Each path below is one point turned by a fixed rotation once a step. After each direction that follows a path, write how fast that rotation turns it, in deg/step (0 if it stays still).
Each turn is a multiple of 5 degrees from 10 to 175, or 0.
Each row of a path follows its step; steps can be skipped.
Path 1:
step 0: [ 24   3   7  -9 -10  20  -4  19  -3  10 -20  28 -23   6  -4   2   2 -26
  10 -27 -34  30 -32  12  -4 -35]
step 1: [ 18  10  34  38 -17   3   2   6   3 -16  -3 -13  -5   2 -40   6   6   6
   7 -20 -32  26  -9 -36   8  16]
step 2: [-20  -2  43   8  -5 -14  10 -10  20 -27 -41  31  -8 -13  11   3 -17   7
 -11  29 -13  16  -1 -19 -16  18]
step 3: [-19   0 -15   6  -5   1 -22   3  25 -23 -16   2 -38   8 -14  37 -18 -26
  10  21  16   1  42 -11  -3   0]
step 4: [ -7   4 -11  -3  13  22 -45  16  23  10  11  31 -30  36  20   2 -14  -1
  -7  -2   7  -5 -30 -17  15   9]
step 5: [-20 -27  -6  -6  12  23 -12  -4 -14 -33  21 -15 -11  15  -6  23  30  23
 -36 -23  -6   5 -13 -25  14  14]
step 6: [-15   4  11  -4  19   7  16 -26  -7 -45  16  12  19  11  27   6  -1 -28
 -26  -4   8  31 -20  22 -16  -8]
step 7: [ 24  49 -21   6 -19  19   5 -24   5 -15   1 -16  -3 -20   8  34 -12 -23
 -15 -35  14   3  11   0 -14   3]
step 8: [ 16  35  21 -14 -23  43   3  15  -4   1 -26 -10 -31  -2  35 -13 -12  11
   1  -7 -11   5 -17  16  14   4]
step 9: [ 10 -19  16  -9  -5  16   0  -5 -15   0 -32 -15 -32   7 -30   2   4 -11
 -11 -27 -53  23  21   8  12  -1]
step 10: [  6  14  37  16 -12 -30  -1 -12  18 -12  -6  24  12  42  -5  -6 -10 -14
   3  -1 -26  37   8 -10  26   7]
Speeds:
[  5   3  -5  -4  -3   6  12  -1 -23   0  -2   2   1   9   2  -9  -8  -3
  -4 -12  10   2   3  -3  -5   4] | 40
[ -6   2   3   8   5  -5  -3   2  -8   5  10  -8 -12 -14  -8   5   2  -1
  -8 -11   1  -2  16  -6   2  -5] | 175
[ -2  -8  -7  -9 -13 -18   0   2   1   0   9  -1  -6  11   6  -3   3  -7
  -9  -3  -6  -3  -4  -4  10  -8] | 65
[  0   7  10   6 -12  -3   8  -2  -3   2 -11  -9  -4  -7  -5   0   5 -10
   4  -9  -4  -7 -14  12   0   0] | 45
[  2   4   7  -7 -16   7 -13  -3   2   7  -2   2   3   2  -4   5  -1  -1
  -4   3  17  -3   2   0  -4 -18] | 90
[-16   0  -7  -1   5   6 -11  -3  -2   1   0  -7   7   0  11  -2  16 -14
  -3  -3   8  -4  -4  -4  -3  10] | 40
Path 2:
step 0: [-13 -17  -1 -25   6  -3  25  -6  15 -13 -26  25  12  15  15 -11 -23  14
  -3   1 -45   8  33   2  -6  31]
step 1: [-28  -2   8 -16  14 -10  -1  -7  16  -5  13  -4 -20 -22   9  -3 -26  22
  29  -2 -23  -7  33  18 -13  42]
step 2: [-24  -8  29 -26  21 -16 -11  -9  -9   4  12  17   8 -27   3 -10 -31  27
 -28   3 -17  19  25  16   2  14]
step 3: [ -2  -5   2 -11   0 -11  27 -45  -1 -13 -10  11  11 -27  25  12 -21  41
   3   7 -11  18  18  16  14  17]
step 4: [-18  13  -4 -27  11  -3   5   7  10  -3   5  -6 -13 -39  16  44 -20  33
   7   9 -12  20  12  27   3  -1]
step 5: [-10  -9 -15 -29 -16   1  -2  -1  -5  12  -6  12   7 -40  -3   7 -10  57
 -31  15  -4  16  -9   9 -16   5]
step 6: [-16  -5 -36 -25  -4  10  33  -6  -5 -21 -24  16  -3  -4  -9  15  -3  41
   2   4 -32  29  -4  12   4   5]
step 7: [-18  -4 -19 -37  -4  12   9  20  21  19 -12  25 -14  -6  -4  26 -19  25
  19  -3 -23  -1  -1  13 -32  26]
step 8: [-42 -17  -9 -26  -3   2   5  -3  -8  -8  10  26 -23  -3 -26 -24 -21  27
 -16  10 -16   9  -1   9 -34  22]
step 9: [-21   1  10 -18  14  -3  36 -30  14  10 -16  33  -3  15 -12  -8 -27  16
   5 -14 -32  22  16   7  -8  18]
step 10: [-28  -1   7 -19  22  -6   1 -30  12   0   8  13 -16  -9   3  20 -32  10
  28   0   8  11  22  24 -36  27]
Speeds:
[  1   8  19   7   0 -15   6 -13  -6   0  11   6   1  -8   1   3  -8  -7
   1   2   4   0   3   9  -1  -3] | 45
[ 5  8 -2  0  0  9 -8 -5  2  4 15  1  6  9  2  6  3 16 -2 11  4 -2  6  7
 14 -4] | 40
[  2  -1   2   2   6  -3  -1  -9 -13   5  -4   3  11  -1 -16 -13   8   9
  -7  -9  -5   9  -3  -2   7  -3] | 115
[  2  -2   0   6   9  -9  -4   9  -1  -3  -2 -11  14  -7  15  -9   5   0
  -1   6 -11  -5   6   8   3   8] | 25
[ -5  -7  -1  -3  -7  -1 -11 -10   4   1   2 -13   4  -9   8   7  -9  -5
  -2  -6   1  11 -11  -4  15   1] | 40
[  2  12  -2   9  -2   0  15  -5  11   2  -3 -10  -8   1  -2   0   4   4
  13  -7 -13   2   3  -2  11   0] | 125
Path 3:
step 0: [ -6   4  -8  15 -16  -3  34  20  34 -18  -2 -10   0  11 -23 -25 -11   2
  15  -7 -11  26  12  19   8 -27]
step 1: [  3  19  15   2  12 -21   0  -1  11  -3   7  -8  34   6   2  21  38  -1
 -32  -7  15 -36 -23  -3  -2   8]
step 2: [-32 -31  -3 -26  -8  16 -24  -5 -10  28  -8  -5 -17  -8  -9  12 -17  -8
  20  29  -6 -16  -3  21  -7   8]
step 3: [ 12   6   4  -5   3   9  35  10 -14   9  12  29  24   8  -3  -8  -7   4
  -5  -2  -6  44  33  -3  24   6]
step 4: [ 14  12  -3   0   2 -11  -5  -7  19 -29  -6 -27   4 -16   8  29 -28 -11
 -14 -34  -9 -18 -11 -31  -7  12]
step 5: [-26 -12 -20  -3 -10   4 -24   8  18 -23 -27  -1  -7  34  -7 -15  21  -6
  14  22  -7   6  -9  29   8  -9]
step 6: [ 11  -4  35 -25  23  -4  27  11 -11   7   9  14  22 -14 -19 -10  29  22
   6   8  27  -8   6 -11  -6  17]
step 7: [ -9 -26 -22  -2  -7  22  12 -18  -4   7   8  10 -13 -24  13  18 -30   0
 -15  -4 -32 -34   0 -13   5 -14]
step 8: [-10   4 -21  37 -14   3  -9   5 -12  -1 -14  -2  26  34 -16  -8   7 -19
  23 -21  -5  28  22  -2   9  12]
step 9: [ 10   0  37 -28 -16 -22  13  21  24 -20   0 -15  -1  -5 -16   9   4 -14
 -15 -10  26  -3  -4  -2 -32 -16]
step 10: [-18  -5 -25  -7  27   8  -2 -10  11  10   2   1  13   2   0  11   7  15
 -17  37 -40 -10 -28  28  -1 -12]
Speeds:
[ -4  -2 -18   2  -2   5  -6 -12  -5  -5   2  -1  -7  -8  -5   1   4 -12
   1   3 -10   1 -10   9  -7  12] | 130
[ -1  15  11   5   2   8  -2   3  10  -6  -7   4   4  -5  -8  -5   4   3
   6   8  -1  -8 -19   6   0  -5] | 80
[  6   2   1 -16  -5  -5  -6  -1 -13  -2  -7  11  -4   2 -17  -4  -2  -3
   7  -1   9   6   2   6  -4  -9] | 115
[ -5 -10  -3   1  11  -4 -14  -2   4   7  -3  -1  -1  10   0  -5 -13   0
  10   4 -15  -3  -2   0   2 -12] | 135
[  5 -17  14  -1  -3   8 -10   3  -4  -4   6  -4   6  -5   3   4   6   3
  -2  15  -2  13  -1   1  -9  -2] | 100
[  7  -3   0  -6  -8  -1  -5   2  16   9   5   3 -14  -5  -7  14   5  -2
   8   1  -1  -1  -3 -16   2   1] | 145
Path 4:
step 0: [ 29  13 -27 -43   0   4 -11  -1  -9 -11 -42 -10 -24   8  -3  -4 -31  13
   3  19  -3  17  15  -8 -36  -1]
step 1: [-15   9   5  24  28  42  18 -29 -16   8  13  -8   8  16  19   4 -24  42
  -4   4 -14  -3  24  -3 -33  10]
step 2: [-22  13  19 -18  10  24 -10   6  -1  -1 -13 -16 -12 -19  -1 -22 -17   8
  -4  30  -9  -7 -49  42 -26  -9]
step 3: [-23  14 -19   2  13  -2  19   4 -12 -22 -28 -47 -39  17  18 -10 -12   5
  23  -7 -26  23  22  13  10  -4]
step 4: [-40   0  -6   2   6  46 -13  22  -5  22 -21  12  13  23  15  -7  -4  -8
   6  49   6   3  28  -1  -9  12]
step 5: [ -2  13  10 -15  14  40 -17 -24   0   9 -14 -34 -47   3  -6  13   9 -13
  25  -1  12 -13 -16 -16 -37 -10]
step 6: [  0   7 -24 -15  -3   8  11 -28 -41 -20 -53 -10  -1   9 -11 -16 -31  28
 -13  17   5   0   7  -7 -14  17]
step 7: [ -6  22  14  -1  38  37  14  13  12   0   5   8  -6   7  11  29 -31  26
  -4  18 -31  19   7   6 -39   5]
step 8: [-13   4  -3   1   6  14 -10 -25  -8  13  -1 -50  -4  -2  32 -35 -12   9
   6  25  -1  -4 -24  41 -22 -19]
step 9: [-45   2   6 -23  18  20  14  28 -24 -22 -31 -19 -31  16  -6 -24   3  11
   9  -1 -28  -1   9   3  14  20]
step 10: [-23  29 -32  18  -2  39   2   7  22  19 -35  -6  -4   8   4  12 -10 -18
  16  32  12  19  22   3 -21 -17]
Speeds:
[ -6   0   4   4  14   1   9  -3   4  -4  11  -9 -11   1   2  12   0  -5
   4 -18  -4   1   2  -9  -1   8] | 170
[ -8   7  -5  -2  -6  -8  10   2  -7 -16 -16   2  -3  -6 -11   7   4  -4
  -6  -6  -1  10  -5   4   1  -2] | 110
[  8  12  -4  -7  10  12   0  11  17  -2   3   6  -2  -9  -7   1  -1  -2
   6   3   8   5 -11   3   4   0] | 140
[ -5   0   6  -1  12  -8   4   3  -2   1   1  -4   3   6  15   0   6  -3
   2   9  -8  10 -10   9  16  -5] | 65
[-12   2   0  -1   8   1   8  -3   1   9   4  18   1   3  -3   3  -2   6
  -3   0   5  11  17   0  -1 -13] | 120
Path 5:
step 0: [-16  -3  -1 -28  -7 -18   3  31 -32  11   3   8   9   3  13  25  -3  34
  46 -17  11  10  -6   4 -23 -11]
step 1: [-36  -2 -19  11 -35   4   6  20  -5   0  28  -5 -43  19   3  -8  -2  -6
  31  19   9  16  27   3  -1  -9]
step 2: [-38 -34  18   0 -29   1 -15 -20   8   7  25  -8   2 -20  -2  20  16  17
 -15 -16 -10  18  24  -2 -25 -15]
step 3: [-17   4  13 -29 -37   2 -10  29 -15 -35 -15  11  -9  14  -2  -9   0  14
 -18 -19 -28   8  -5  24 -19 -21]
step 4: [-19 -18 -12  12 -32  -1   1  -9  -7 -14 -10  32 -13 -14  26  14  -3 -15
  16  15  -5  12  -9  53  -4  17]
step 5: [-30   5  31   0  -6 -11  18  -1 -25   3  -8  17  -4 -30   3  17  -4  27
   2  14  40  26 -17   2 -23 -19]
step 6: [-16  -7  -7  17 -40 -35   6  29 -24   4   7 -15   1  30  -2  14  -1  15
  26   1  -6  22 -22   2  11 -24]
step 7: [-41  -3  -1 -16 -32 -25 -24  -4   7   9  35  25 -17  -8 -14  20  -5 -32
  14   4   2  11  17  -6   2  -8]
step 8: [-36 -10  -4 -27 -19   9   1  -3 -16  -8 -10 -14  -7 -29  12  -9  12  -3
   8 -49  -7  27   2  -5 -21 -30]
step 9: [-17 -10  -8 -40 -34   8  -9  11 -23 -23  10  -1 -18  18  31   9  11  29
  14   4  -8   1  -5  27  -4  26]
step 10: [-51 -19  10  19 -27   3  15 -19  -4 -14   2   9 -38 -13   3 -15 -15  10
 -18  28  12  16   0  17   1   3]
Speeds:
[  2   0   7  -8  -2 -18   8  -7  -4 -12   2  -5   8  10  -3  -8  -9   7
   9  -2  -7  -8   4   3  -2   7] | 120
[ 14   6  -8  -4 -10   6  -1  11  -1 -12   3  -3   1  17  11   3   5  -1
   6   6  -3  -1  -6  -1   4  -9] | 130
[ 12   8   2   2  16   9   6  -4   0  11   5   1  12   9   3 -10  -2  -8
  -8   2  -7  -1   0  -6   2   9] | 0
[  0  -2  -1  -3   9  -6 -10   6   0   4  12  -5  -6  -5  -1  -6   3  -4
  21  -1  -7   9   1 -16  -3  -2] | 55
[  2 -17 -10  15  -2  -2   1  -7   1   6  -2  -9  10   0   9   6   4   0
   7  -9 -11   2  -4   7   5   3] | 160
[ -1   7  -5  -7  -1 -16  -9   8  11  -2  -5   0   6  -8  12  -1   0 -14
 -12  -5  -9  -2   3   2  -5  -3] | 80
Path 6:
step 0: [-17 -16  -2 -13  45 -28  48  27  12   9 -35   1 -13  -1 -11 -10  21  -2
  14   2  12  15  17   7   8   1]
step 1: [ -1 -26 -31   3  15 -11  18  18   6  -1   4 -23  29 -12   9 -27  -6 -26
   5  51 -13 -23  21   1  11  -7]
step 2: [-11 -16 -48  18  32  -9  -8   9   8  23 -15  16 -27 -10  -9 -38   4  10
  11   6  -8  12  -2   6  13 -39]
step 3: [-12 -32  -7   2 -13  12  12   3 -40  -1 -18 -14  18 -10 -15 -32 -26   1
   7  12  -4 -21   3  39   2 -38]
step 4: [-23 -27 -28  -1  14  -7   4  -1 -19   4 -52  34   6  -3 -17   2  -4  11
  26 -20  21 -15  18 -14  19  -3]
step 5: [ 13 -17 -11 -18 -30 -19  55  38   5 -10 -21  -2  11 -30 -11 -14 -10   0
  13   7   9 -13  23  18   8  -3]
step 6: [-13  -7 -60 -29  11  15  -2  15   7  10 -22   4  -4 -12  11 -28  12 -11
  26  21   0   2  11  -4  24  29]
step 7: [ -5 -22 -13   1  24   1  41  30 -15  15  16  -2 -24 -10 -28 -28   8   8
   8  21 -16   6   2  43   2   0]
step 8: [-42 -26 -13   5  13   5  -1  -8 -25  20  -3  15  16  18  14 -27   5  -3
  32  33 -10 -29  28   2  14 -13]
step 9: [ 12 -25 -28  26  -5 -26  20  10   0  16   4  34 -11 -25 -25  -3   7  11
  20 -13   5 -30  14  16  16 -38]
step 10: [-17  -3 -25 -17 -49   6   6   1 -16  16 -30  -2  20 -23  28 -31   3   8
  22  -6   0 -21   5  15  21 -14]
Speeds:
[  9   1   2   9   4  -9  10   9  -4  11  -4   7 -13  -2  -6   0   0  11
  -7  -9 -10   8  -5  -7   4   0] | 155
[ -8   3  -4   8  -3   5   0  -2   0   0  -3   7  17 -12   0   4  -6   6
   2  -7  -2  -1 -16  -4  -8 -16] | 55
[  1  10   2  -1   7  12   9  18  -4  -1   3  12   3   0   3   4   5 -14
   6   8   2   8  -4  -2  -3   5] | 55
[ 14   9 -15  -3 -12   5 -11   4   8   2   2  -3  -9  -9   6 -10   1  -5
  -2   0  -1   6  -6   3   5  -7] | 90
Path 7:
step 0: [ 10  -3  21 -21  26 -23 -32 -27 -16  -5  32  -6 -31   2  -2 -11  12  -1
  14 -12  -2  -2   7  -4  18 -14]
step 1: [-22  33 -10  15 -10   6  17  -8   3   3  -9  -5  31 -18 -13  11   1 -11
  -7  -2  25 -31   9  32  29  -4]
step 2: [  3  -7  40   5  -2  13 -18   8 -18 -35  13  15 -24  17   7  10  -6 -34
  -8 -29  -8  17  12  -2  -7 -13]
step 3: [ -9  26  10   2   9   0  15  -1   3  30  -7  -2 -15   0   4  27  -1   3
  25  11  27 -13 -23  28   4  43]
step 4: [  7  -7 -15   6  14  -2 -13   3 -12 -47  14  24 -16 -27 -37 -21   2  -6
   1 -17   0  12  -5  19 -12 -10]
step 5: [-37   3   3  15 -10   3   2 -36   5  28  25 -22  -8   9  21  -4  -3  17
  -6 -25  19   9   4  14  16  22]
step 6: [ 22  36   6 -20   5 -11   4  10  -4 -17  17  33  33 -21  -1  -2   4 -28
  11  -9  -1  29   2   7   7 -10]
step 7: [  1 -16  17  36 -18  35  -1 -16 -10  14  15  14 -19   0  -2   5 -17   6
  21 -10  24 -27  -8 -20  20  10]
step 8: [  4   8  14 -24  16  -2  14   6  36  -4  15  15  -1  12 -35  -9 -14 -26
 -13  15   5  24   7  28   1  17]
step 9: [  1 -10  23   8   8 -20  24 -21 -28 -12  16   8 -16  -3   5 -10  22  29
   5 -22   0 -26 -26  -3  25   0]
step 10: [ -1  20  -4  -2  15   6 -12 -25  37 -21   5 -18  22  -6   2 -14  -7 -33
   7  -3  31 -13  24  18  -6   3]
Speeds:
[ -4  -6   1  -9  -2  -1   1  12  -1  -6  17   1 -10  -4   1   7  -3   7
   6 -14 -10 -10   2  -9  -2  -6] | 160
[  8 -11   8  -1   4   5  10   5   9 -10 -10   4  -9   8  -3   4   4   8
   1   0  -2  -3  -8  10  -7  14] | 70
[ -9   2 -10  -2   1   6   1 -11  16  -6   1  -4  -7  -5   8  16  -2  -1
   0   9  -2  -1  -6  -5  12   5] | 160
[ 15   4  -5   0   5  -2  -4  -2  -3  -2  -5   1   4 -10   0   2   8   7
  25   4   4 -10  -2   2   4  -6] | 120
[ -2  -7  -6  -2   0  -9   4  -6   3  -3   4  -6  -1   2 -10  -2  12  15
  -7  -3  -2   5  10  13  14  -8] | 85
[  8  -5  10  -5   4  -2  11  -7  10   1   6   1   8   7  -3 -13  -2  -3
  -4   9  -1 -14  -2 -13   8  -5] | 35
[  7  15  -2  11  -3  -1  -8   2   1  -7  13  -6   0  13  -8  -2   0  -4
   1  -6  -5  -3 -11   4   9   9] | 0
Path 8:
step 0: [ 13  28   7   6  -9 -10 -20   7 -31 -23 -13   1  40 -13  20   0 -18   3
 -23   9 -14 -25  -6 -11 -22  20]
step 1: [  6  28  -4  16 -23  -2 -18 -15  19  -7   3   3  -9  16  24  29 -41 -10
 -35 -21  16   7  17   2   2 -11]
step 2: [-25   7   6  -9 -38  -3 -13 -24  -7  -2  16 -25  -5  30  22 -13  15  23
 -22 -13 -17  11 -28 -11  -1   1]
step 3: [ -4  26 -25  -3  -9   6 -41   5 -29   1 -15 -10   6   6   7  17 -14   7
   9   9 -40 -12   9  -7   8  35]
step 4: [ 25   6 -22  42 -29  -1 -11   7   5  10  -9  20  -8  38  19   5 -25   7
   1  -9 -14   9   2  20  12 -20]
step 5: [ 14  19  -2   8 -46  12  29 -24 -30  -4  12  -8   3   8  10  -7  13   1
  -3   0 -15 -15 -43  -3  11  -5]
step 6: [ 17  24  -1 -37 -16  30 -14 -19 -13 -16  -5  15   9   7  19  16 -12 -11
  25  -5 -12 -16  25   4  25  17]
step 7: [ -1 -17 -22  -3 -37  -7 -19 -16  11   9   1  41  18  29  27 -14   2  -4
  -7  17   2   8   7  26   0 -14]
step 8: [-10  28 -36 -16 -34  17   6  -9 -18  12   7  12   0 -21  -2  12  11  14
  -9  29  -7 -16 -29  -8 -16 -18]
step 9: [ 22  30  17 -40  -4   8 -12  21  -1 -14   1  19  -3   7  25  22 -16  23
  14   3 -19  -3  10  -1   8 -32]
step 10: [ 14  -7  12   0 -27 -51 -10  -6 -17 -10  11  38  21   7  37  -4  -5  -1
 -15   6  -2   4 -14  -8 -15  -2]
Speeds:
[  9   1  -2  14  -2   5 -14  -5   3   4   2 -22   3   8  -1  -6   1   5
  -4  -4   3 -10   3  -2   6   5] | 25
[-11   2   6  13   0  -5  -3   1  -6  -2  -6  -6  -9   0   0   6  -5  -2
  -5 -12 -14  17  -3  -4   3   8] | 35
[ 20   2  12  14   4  -1   9  -2  -7 -12   2  11  -2  -1  -1  -3  -2  -1
   3  -7  -3  -8  -4  -7  -1   0] | 70
[ -1  -4  -2   8  -4   3  -4   0  11  -8  -8  -3  -1  -3  -6   6   5   2
   7   2 -14  -8  -2  13 -20  -3] | 85
[ -7  -8   9   6   6  -3   4   8   4  -2 -11   1  -2  -1 -11   9  15   5
   0  -1  15  -6   1   1  10   7] | 0
[  2   1  -3   1  -6   1   5  -8   7  10  -4   0  -3  -6   5  -6   5  10
   7  -5  10   8 -19  -9  -9   9] | 125
Path 9:
step 0: [ -7 -12   7 -29  40  12  15  24 -17  -8  12 -26  -5  -6  -7 -21   6  25
 -10  -8 -11 -31 -20  -8   8  -9]
step 1: [-13 -12  29   8  -7 -13 -12  -8   1  -6  -9  13  -7 -37 -18 -22  -4 -41
   0 -32 -13  15 -16   6 -13  12]
step 2: [ -1  23 -22  12 -24  16 -20   8  15  23 -26  18  17  17  18   4  17 -11
 -37  16   6  14  15   7  -8  11]
step 3: [ -1   6  -6 -22  -5   3  10   1  11 -33  26 -27  14  15  -8  -4  -1  41
   9  21  15  12  26 -26   4  14]
step 4: [ 26 -15  11  27   4 -27  -6 -33   2   1  22 -15   3   1  -8   7  -4   5
  40 -18 -15  -7 -20  19   0 -22]
step 5: [ -3   5  -5  -3 -13   6   3  15 -22  27 -24  35 -14   2  21   7 -19   0
  -6  -2   1 -44 -27  13  19   4]
step 6: [-30  -2   5 -18  22   4  35  15  -3  -9 -23   4 -14 -19 -18  16   0 -10
  -7  14  29  29   7 -28  -6   8]
step 7: [ 37  -8  -3  11  18   9 -17  -2   4  -1  13 -20   7  -8 -20  -9  17 -22
 -22   1 -22  13  35   2 -19 -33]
step 8: [-18  22  -4  -9 -23   3 -19   3  -7 -11  30   0   6  13  43 -38  -1  -4
   8 -10 -18 -23  11  12  12  10]
step 9: [-31  -4   4   0   9  -4   1 -15  31   8 -12  -9   2  -2   5  14  17  28
  20 -10  17  17 -38  12  -3  36]
step 10: [ 44 -31   5  11 -21   5  -3   9  12  -4 -23  -2   1   8 -36  22 -29  11
 -22   9  -6  -5  -9  -6  -2   2]
Speeds:
[-14   2   2   7   0   1  10 -21  -2  -1  -1  -4  -2  -2  -4   0  -2  -8
  12  -6   7  10   1   0 -12   0] | 140
[  5 -11   7  -9  -6   3  -3 -12  -1   0  -9  -4  -6  10  12   8  -2   9
  12  10  -9   3  -5   0   2   0] | 65
[  0   8   9   9  -7   2  -6  -3  -7  11   1  -2 -13  -7   4  -3   7   1
   1 -12  -1   4   0  -4  19   5] | 100
[ -7  -4  -8  -4  -8   8  -1   1  -4 -11   9   9  -8   0 -12   2  -2  -3
   7   0 -11  -8   5 -10   2  14] | 145
[  1  10   5  -9  -9   0  -5  -7  -3  -5  12  -6  -2   2   0  19   7  -5
 -12   4   5   1  10  -3  -3  -9] | 85
[ -5  -6   7   0   3   2   9   8 -14   2   7  -2   3   4   0  -1  18   8
   2  11  12   1  -2   2  -4  13] | 120
